Each cloud is a set of points of 11 numbers each, in no order, taken from a shape drawn with curves, like pieces of string that can fork, join and close up.
How many separate parts and how many independent loops does the shape behind each cloud have?
In the rows, 128 means zero.

A (88 x 11):
[[108 151 126 145 150 168 133 102 154 183 167]
 [114 122 174 136 119  98 112 160 123 108 144]
 [126 160 134 148 108 149 124 111 131 134 127]
 [ 89 125  98 130 142 140 126 150 137 155 178]
 [171  80 207 104 117  66  90 171  45  61  39]
 [140 153 136 150  90 130 147 106 141 132 131]
 [ 91 130 104 133 145 146 125 144 138 161 177]
 [143 151 135 150  86 130 151 103 144 134 131]
 [120 161 135 146 118 156 115 112 126 135 126]
 [111 120 168 136 120  98 112 160 124 108 146]
 [ 92 116 127 129 131 113 112 165 127 120 162]
 [169  79 149 110  94  70 113 162  70  77  75]
 [ 86 120 120 126 138 124 112 165 126 129 166]
 [126 151 117 155 122 168 157  70 169 184 156]
 [120 153 120 152 133 173 148  75 165 186 158]
 [140 138 168 131 117 110 113 174 102 114 119]
 [168  84 147 111  92  73 116 164  73  79  79]
 [124 152 118 154 126 170 153  72 167 185 157]
 [ 99 163 140 139 158 186  90 111 122 152 132]
 [109 160 139 142 139 171 100 112 122 142 128]
 [153 152 102 165  81 153 187  42 184 171 143]
 [172  71 170 107 105  69 103 163  58  73  57]
 [117 160 136 145 124 160 111 113 124 137 126]
 [144 138 163 127 115 111 114 177  98 113 114]
 [169  77 151 110  95  70 111 162  69  77  72]
 [ 93 135 108 135 147 150 125 139 139 166 176]
 [152 149 128 151  80 132 164  88 153 141 133]
 [155 133 151 120 107 106 119 180  88 107 102]
 [137 150 112 160 104 160 170  60 175 180 152]
 [ 95 116 132 131 127 109 113 164 127 117 160]
 [171  72 160 109  99  69 108 162  64  75  64]
 [ 97 142 118 139 151 157 127 126 145 174 174]
 [118 155 121 151 137 174 145  78 164 186 159]
 [159 124 147 116 101  97 121 178  84 100  96]
 [165 101 144 113  93  82 119 169  79  86  87]
 [137 154 136 150  92 134 142 108 139 131 130]
 [172  76 196 105 115  67  95 168  49  66  44]
 [122 154 119 153 130 172 150  74 166 186 158]
 [128 159 134 149 103 144 129 110 133 133 128]
 [133 150 115 158 110 163 166  64 173 181 153]
 [137 136 172 132 117 109 112 171 105 113 122]
 [127 130 181 135 119 103 112 164 113 111 131]
 [100 145 122 141 152 160 129 119 147 177 172]
 [105 117 154 135 121 100 112 161 127 109 152]
 [124 160 134 148 112 151 121 111 129 134 127]
 [135 155 135 150  95 135 139 109 137 131 129]
 [172  74 189 105 113  67  98 166  51  68  48]
 [163 113 144 113  96  90 120 174  82  92  92]
 [149 149 130 150  82 130 160  94 150 138 131]
 [125 128 181 135 119 101 113 163 116 110 134]
 [167  90 145 111  92  75 117 164  75  81  82]
 [120 125 181 136 120  99 112 160 120 109 138]
 [132 157 135 150  99 139 134 110 135 132 129]
 [ 90 118 124 128 134 117 113 165 126 124 163]
 [ 95 166 139 137 168 195  84 111 123 158 135]
 [148 138 159 126 113 111 116 179  95 112 110]
 [104 162 139 141 146 177  95 112 122 145 130]
 [148 151 105 163  86 155 183  47 182 174 146]
 [130 150 116 157 115 165 162  66 171 183 154]
 [113 160 138 143 132 166 105 113 123 140 127]
 [144 150 107 162  91 156 180  50 179 175 147]
 [149 137 156 124 112 111 117 180  93 111 107]
 [114 154 123 149 143 173 138  87 160 185 162]
 [116 155 122 150 140 175 141  82 162 186 160]
 [158 128 149 118 104 101 120 179  86 103  98]
 [131 132 178 134 119 106 112 167 110 112 128]
 [ 87 119  96 127 141 133 128 154 136 150 178]
 [ 81 125 118 125 144 133 111 163 126 138 170]
 [ 97 115 137 132 125 107 112 164 127 113 158]
 [104 148 125 143 152 164 130 109 152 181 169]
 [ 78 128 116 124 148 138 110 161 126 142 172]
 [122 160 134 147 115 154 118 112 127 135 126]
 [115 160 137 144 128 162 108 113 124 137 126]
 [153 135 153 121 109 108 118 181  90 110 104]
 [107 118 160 136 120  99 111 160 125 108 150]
 [139 150 111 160  99 159 173  57 177 178 151]
 [170  74 155 109  97  69 109 162  66  76  68]
 [ 95 140 115 138 150 154 126 131 143 171 175]
 [110 153 125 147 148 170 135  96 157 185 165]
 [ 86 113  93 124 141 128 130 158 136 146 178]
 [112 154 124 148 146 172 137  90 159 185 163]
 [161 119 146 115  99  94 120 176  83  97  94]
 [ 83 123 118 126 142 128 111 164 126 134 168]
 [147 150 133 149  84 129 156  98 147 135 131]
 [164 107 144 113  95  87 120 173  80  90  90]
 [172  72 175 107 107  69 103 164  56  72  55]
 [101 116 144 133 123 103 111 163 127 111 155]
 [165  95 144 112  92  79 118 167  78  84  85]]
parts
3
loops
0

G (62 x 11):
[[121 103 178 176  75 112 154 115 155 147 121]
 [147 142  89  87 162 138 137 152 122 105 133]
 [121 101 179 172  73 112 150 118 151 154 121]
 [141 145  94  88 162 144 121 141 111 108 141]
 [124 161  76  84 187 163  93 109  94  81 149]
 [118 117 174 205  86 115 161  78 181  96 127]
 [132 163  73  80 189 164  91 118  92  87 150]
 [151 135 107  92 148 133 133 162 120 125 136]
 [121  98 181 146  77 109 132 132 135 171 127]
 [147 138 107  92 150 138 124 153 114 123 140]
 [117 158  83  88 181 163  91 103  93  83 150]
 [122  97 180 142  79 109 131 135 134 173 128]
 [114 154  95  92 170 160  89 102  91  93 151]
 [125  99 178 133  83 108 126 142 129 174 132]
 [143 143 101  90 156 142 119 144 110 115 142]
 [128 163  73  82 188 164  93 113  94  82 150]
 [133 163  76  80 185 166  86 120  87  95 150]
 [152 135 103  92 150 132 137 164 123 122 133]
 [121  99 181 166  72 111 144 122 146 162 122]
 [120 109 174 187  81 113 161 102 166 125 123]
 [121 161  78  85 185 163  93 106  94  82 149]
 [113 155  92  91 173 162  89 100  91  90 151]
 [120 112 173 192  83 113 162  96 170 117 123]
 [133 163  74  80 187 165  89 119  89  92 150]
 [120  98 182 160  73 110 139 126 142 166 123]
 [121 105 177 179  77 112 157 112 157 141 121]
 [116 153  97  92 169 159  89 104  91  97 151]
 [120 106 176 180  78 113 158 110 159 137 122]
 [158 118 139 109 115 120 104 174 113 185 133]
 [144 144  89  87 164 141 129 145 116 104 137]
 [121 100 180 170  73 111 147 120 148 158 121]
 [115 158  87  90 178 163  90 101  92  85 150]
 [121  99 181 164  72 111 142 124 144 164 123]
 [124 155  93  89 170 161  86 112  88 103 150]
 [142 144  98  89 159 143 119 142 109 112 142]
 [121 108 175 184  80 112 160 105 163 129 122]
 [150 139  91  88 160 136 139 157 124 109 132]
 [132 162  79  82 181 166  84 120  86 100 150]
 [121 103 178 174  74 112 152 116 153 150 121]
 [141 107 164 119  97 111 116 158 124 177 136]
 [120 113 173 195  84 114 162  92 173 112 124]
 [121  98 182 154  74 110 136 129 140 169 125]
 [145 143  88  87 165 140 132 148 118 104 135]
 [151 136  96  90 156 133 141 161 125 115 132]
 [138 105 167 121  95 110 118 155 125 177 135]
 [155 116 144 112 111 118 106 171 116 183 135]
 [120 115 173 200  85 114 162  86 177 105 125]
 [120 154  96  91 168 160  87 108  90 101 151]
 [133 103 171 124  91 110 121 150 126 176 134]
 [112 120 177 212  87 116 160  61 188  80 130]
 [116 118 175 208  87 116 161  70 185  88 128]
 [146 110 159 116 101 113 113 162 123 179 135]
 [146 140 105  91 151 139 122 150 112 121 140]
 [124  99 179 138  80 109 128 138 131 173 130]
 [126 157  91  87 172 162  85 114  88 103 151]
 [150 136 107  92 148 135 129 159 118 125 137]
 [142 145  93  88 163 143 123 141 112 106 140]
 [151 113 150 114 107 116 109 168 120 181 135]
 [129 159  86  85 176 163  84 117  86 103 150]
 [129 100 175 128  86 109 123 146 128 174 133]
 [152 136  98  90 153 133 140 163 125 118 132]
 [150 112 153 115 106 115 110 166 120 180 135]]
parts
3
loops
2

Z (99 x 11):
[[171 133 157 101 162 130 128 142 158 152 169]
 [ 97  66 147 107  74 160 120 142 155 120 152]
 [188 129 174 127 166 115 148 143 139 138 166]
 [161 126 155 104 157 134 123 142 161 155 162]
 [162 124 155 106 155 133 124 141 160 156 161]
 [105  74 149 104  86 158 118 143 159 127 155]
 [184 136 166 112 169 120 139 143 148 146 169]
 [168 132 156 101 161 131 127 141 160 153 168]
 [174 112 177 136 144 119 148 143 139 126 161]
 [157 119 154 112 151 134 123 140 156 153 156]
 [ 79  48 147 139  37 151 125 138 140  88 144]
 [149 116 153  81 135 144 120 144 169 144 177]
 [168 108 178 135 138 122 147 142 138 124 161]
 [ 73  50 147 152  30 147 124 135 137  85 140]
 [187 133 172 125 168 114 146 144 142 138 166]
 [112  81 150 100  95 157 118 143 162 131 158]
 [184 124 177 133 159 114 148 143 137 133 164]
 [177 116 178 135 149 117 149 142 137 128 162]
 [103  72 148 106  81 158 119 143 158 124 153]
 [ 98  67 147 108  77 159 120 143 157 121 153]
 [ 98  68 148 108  75 160 120 143 157 121 152]
 [130 101 152  87 116 152 118 144 168 140 168]
 [156 103 170 131 133 130 139 142 144 130 156]
 [100  69 148 107  78 158 120 143 157 122 153]
 [119  89 151  94 103 155 117 144 165 135 161]
 [155 113 157 117 147 134 127 140 154 150 154]
 [ 77  49 147 146  31 149 125 136 138  88 143]
 [129  99 152  88 113 152 119 145 170 139 166]
 [156 102 172 131 133 128 141 142 144 130 158]
 [178 118 179 136 151 116 149 142 138 129 163]
 [186 128 175 129 163 114 148 143 139 136 164]
 [108  76 149 104  88 156 119 142 159 128 156]
 [176 134 159 103 165 128 131 144 156 151 170]
 [162 104 175 134 134 126 145 142 141 127 160]
 [141 110 152  82 127 147 120 145 170 143 174]
 [ 96  66 148 107  73 160 120 143 156 119 152]
 [181 121 177 134 155 116 148 143 136 130 162]
 [115  85 150  98  97 155 119 143 163 133 159]
 [170 109 177 137 141 120 147 143 138 125 161]
 [122  91 150  94 105 153 117 144 166 137 163]
 [101  71 147 108  80 158 119 142 157 123 152]
 [181 136 162 109 168 124 136 142 152 149 170]
 [166 107 176 136 137 122 146 144 139 125 161]
 [155 116 158 115 150 134 124 140 155 152 156]
 [ 95  64 148 109  70 159 121 142 156 118 153]
 [ 93  63 146 109  68 162 121 143 155 116 152]
 [111  78 149 102  92 158 119 142 161 129 156]
 [153 111 160 120 145 134 128 141 153 149 153]
 [158 121 156 109 153 133 123 140 157 155 159]
 [ 90  59 148 114  60 161 122 145 154 109 152]
 [ 87  55 149 119  52 159 125 144 150 101 152]
 [159 123 155 108 154 134 122 142 159 155 160]
 [157 124 156  79 143 140 124 146 168 144 182]
 [ 79  51 148 134  39 154 126 139 143  90 147]
 [155 117 158 113 150 134 124 140 156 153 157]
 [ 84  53 150 124  47 157 126 142 147  96 150]
 [165 104 175 135 136 125 145 143 140 126 159]
 [155 103 169 131 135 130 138 142 145 132 157]
 [155 105 163 126 138 132 132 142 149 140 154]
 [154 104 167 127 136 130 135 141 147 135 156]
 [153 121 155  81 137 144 123 146 170 145 178]
 [155 106 162 122 140 132 131 140 149 142 154]
 [173 133 159 102 163 130 129 142 158 152 169]
 [187 134 169 118 168 119 142 142 145 143 168]
 [188 133 170 121 171 118 144 143 144 142 167]
 [160 102 173 134 135 127 144 143 141 127 158]
 [150 120 153  81 138 144 123 146 171 144 179]
 [104  73 148 104  84 158 120 143 159 125 154]
 [ 83  53 149 128  44 157 126 142 145  93 150]
 [ 91  62 149 111  65 160 121 145 154 114 151]
 [111  80 151 102  92 156 119 143 162 130 157]
 [184 123 177 133 155 116 149 143 137 132 163]
 [145 115 154  82 132 146 120 145 170 144 176]
 [133 103 152  85 119 151 118 145 170 142 169]
 [188 132 171 123 168 117 145 142 143 141 167]
 [186 136 167 113 169 120 140 142 148 144 169]
 [ 88  56 148 116  55 160 124 143 152 105 153]
 [ 89  58 147 114  59 159 124 144 151 107 152]
 [183 136 166 110 169 123 138 142 151 147 169]
 [180 135 161 107 168 125 135 141 153 148 170]
 [125  95 151  90 111 153 117 144 168 139 165]
 [155 122 155  81 141 142 124 145 170 145 180]
 [ 92  60 147 111  63 161 122 143 154 110 152]
 [ 94  62 147 111  67 160 122 144 155 115 152]
 [186 126 175 129 163 116 148 143 137 135 163]
 [139 110 152  84 125 149 118 146 169 142 173]
 [158 102 172 131 133 128 141 143 142 128 158]
 [143 112 153  82 131 146 120 145 169 144 175]
 [164 127 155 103 159 133 124 142 161 154 165]
 [154 109 160 121 143 133 130 140 150 146 152]
 [124  94 151  91 109 153 118 144 166 139 165]
 [118  86 150  96 100 155 118 143 164 134 161]
 [168 129 157 102 159 133 126 141 161 154 166]
 [178 135 161 105 167 126 133 143 155 150 169]
 [ 86  54 149 120  51 159 126 143 149 100 152]
 [153 106 164 127 137 132 134 142 148 138 154]
 [ 82  51 149 129  41 156 125 140 144  93 147]
 [165 128 156 102 159 133 125 141 159 154 165]
 [137 107 151  84 120 150 118 145 170 143 172]]
parts
2
loops
1
